[[-27.5  23.5  25.3  27.2  -7.4 -48.5  -3.9  82.7 -46.5  65.5]
 [ -7.7  45.5   9.0 -12.1   9.5 -19.3  -6.6 -21.9  30.6 -22.3]
 [-27.5  47.6  45.7 -21.1   1.0  60.1  31.7  18.3  33.8 -80.8]
 [ -9.9  16.9 -15.5 -24.6  -7.4  35.1 -25.7  10.3   8.1 -22.3]
 [  9.8   8.1  21.2 -13.9  43.2  35.1  15.3 -21.9  -4.8 -22.3]]
->
[[ -9.9  16.9 -15.5 -24.6  -7.4  35.1 -25.7  10.3   8.1 -22.3]
 [ -7.7  45.5   9.0 -12.1   9.5 -19.3  -6.6 -21.9  30.6 -22.3]
 [  9.8   8.1  21.2 -13.9  43.2  35.1  15.3 -21.9  -4.8 -22.3]
 [-27.5  23.5  25.3  27.2  -7.4 -48.5  -3.9  82.7 -46.5  65.5]
 [-27.5  47.6  45.7 -21.1   1.0  60.1  31.7  18.3  33.8 -80.8]]

[[ 12.7  -9.4  29.1   8.7  48.4 -22.8 -18.0  43.3  30.4 -25.0  44.6 -35.9
   13.1  17.1 -35.8   2.2]
 [-70.6 -15.3 -12.6  -0.8 -64.6 -68.5  66.7 -18.6   6.6 -47.3   7.3  38.7
  -28.1  43.0 -46.9 -48.1]
 [ 22.4  21.3  18.8  58.6  -5.5   8.0  -9.7  -5.7  -7.2  50.5 -75.2 -54.1
   60.2 -56.2 -47.2  19.7]]
->
[[-70.6 -15.3 -12.6  -0.8 -64.6 -68.5  66.7 -18.6   6.6 -47.3   7.3  38.7
  -28.1  43.0 -46.9 -48.1]
 [ 22.4  21.3  18.8  58.6  -5.5   8.0  -9.7  -5.7  -7.2  50.5 -75.2 -54.1
   60.2 -56.2 -47.2  19.7]
 [ 12.7  -9.4  29.1   8.7  48.4 -22.8 -18.0  43.3  30.4 -25.0  44.6 -35.9
   13.1  17.1 -35.8   2.2]]

[[  3.6  33.8  28.2 -27.1 -64.3 -14.4 -21.7  30.4  13.0 -59.3  10.4   8.0
    6.8]
 [-12.5  39.3   3.6 -17.9 -23.7 -30.3 -15.6   3.0   2.6 -21.3  -9.6  19.2
   25.6]
 [  0.1   6.2   5.7  -4.1 -26.9  -5.8  -6.2  10.5   3.2 -23.9   4.0  -1.5
   -0.2]
 [ 40.7 -43.7  41.9  -4.3 -64.9  47.9   6.2  36.7  17.1 -45.1  45.5 -38.7
  -44.0]
 [ 28.3 -26.5  21.1  -1.0 -31.5  28.2   4.4  18.5  11.7 -20.4  25.3 -20.4
  -29.1]]
->
[[-12.5  39.3   3.6 -17.9 -23.7 -30.3 -15.6   3.0   2.6 -21.3  -9.6  19.2
   25.6]
 [  0.1   6.2   5.7  -4.1 -26.9  -5.8  -6.2  10.5   3.2 -23.9   4.0  -1.5
   -0.2]
 [ 28.3 -26.5  21.1  -1.0 -31.5  28.2   4.4  18.5  11.7 -20.4  25.3 -20.4
  -29.1]
 [  3.6  33.8  28.2 -27.1 -64.3 -14.4 -21.7  30.4  13.0 -59.3  10.4   8.0
    6.8]
 [ 40.7 -43.7  41.9  -4.3 -64.9  47.9   6.2  36.7  17.1 -45.1  45.5 -38.7
  -44.0]]

[[-30.1  22.8  23.4 -17.0  -6.5 -22.9 -18.3  -3.9 -36.4  32.1 -13.4]
 [-29.0 -16.7 -10.5 -18.3 -10.7  12.0 -11.4 -18.3 -24.7   3.9  -8.2]
 [ 38.3 -14.3 -38.2 -12.9 -23.3   5.4   2.3  15.3  62.5  12.5   2.6]]
->
[[ 38.3 -14.3 -38.2 -12.9 -23.3   5.4   2.3  15.3  62.5  12.5   2.6]
 [-29.0 -16.7 -10.5 -18.3 -10.7  12.0 -11.4 -18.3 -24.7   3.9  -8.2]
 [-30.1  22.8  23.4 -17.0  -6.5 -22.9 -18.3  -3.9 -36.4  32.1 -13.4]]

[[ 36.4   8.8  -8.0 -26.2 -13.0]
 [-39.5  21.5 -29.1   7.2   8.9]
 [-53.9  26.1 -42.7  13.3  13.9]
 [  5.8 -41.9  63.0  25.2   9.8]
 [ 10.7 -51.5  71.7  23.0   7.6]
 [ 13.8  10.3 -15.2 -15.4  -8.0]
 [  2.3 -19.1  26.6   9.3   3.7]
 [ 13.6 -23.0  35.7   8.4   0.6]
 [ -9.7  22.0 -33.0  -9.2  -3.4]]
->
[[-53.9  26.1 -42.7  13.3  13.9]
 [ -9.7  22.0 -33.0  -9.2  -3.4]
 [-39.5  21.5 -29.1   7.2   8.9]
 [ 13.8  10.3 -15.2 -15.4  -8.0]
 [ 36.4   8.8  -8.0 -26.2 -13.0]
 [  2.3 -19.1  26.6   9.3   3.7]
 [ 13.6 -23.0  35.7   8.4   0.6]
 [  5.8 -41.9  63.0  25.2   9.8]
 [ 10.7 -51.5  71.7  23.0   7.6]]

[[ 22.2 -11.9 -39.9  13.9 -12.0  30.4  68.9]
 [ 22.0 -14.9 -38.5  16.8 -11.2  29.0  67.3]
 [ 21.9 -16.0 -38.2  17.8 -11.0  28.7  67.0]
 [-22.2  13.4  39.6 -15.4  11.7 -30.0 -68.7]
 [ 22.6 -14.0 -40.0  16.0 -12.0  30.5  69.7]
 [ 22.1 -13.9 -39.1  15.9 -11.7  30.0  68.3]
 [-22.4  13.0  39.8 -15.0  12.0 -30.4 -69.1]
 [-22.8  13.7  40.4 -15.8  12.1 -30.7 -70.1]
 [-21.6  17.4  37.0 -19.2  10.6 -27.9 -65.8]]
->
[[ 22.6 -14.0 -40.0  16.0 -12.0  30.5  69.7]
 [ 22.2 -11.9 -39.9  13.9 -12.0  30.4  68.9]
 [ 22.1 -13.9 -39.1  15.9 -11.7  30.0  68.3]
 [ 22.0 -14.9 -38.5  16.8 -11.2  29.0  67.3]
 [ 21.9 -16.0 -38.2  17.8 -11.0  28.7  67.0]
 [-21.6  17.4  37.0 -19.2  10.6 -27.9 -65.8]
 [-22.2  13.4  39.6 -15.4  11.7 -30.0 -68.7]
 [-22.4  13.0  39.8 -15.0  12.0 -30.4 -69.1]
 [-22.8  13.7  40.4 -15.8  12.1 -30.7 -70.1]]
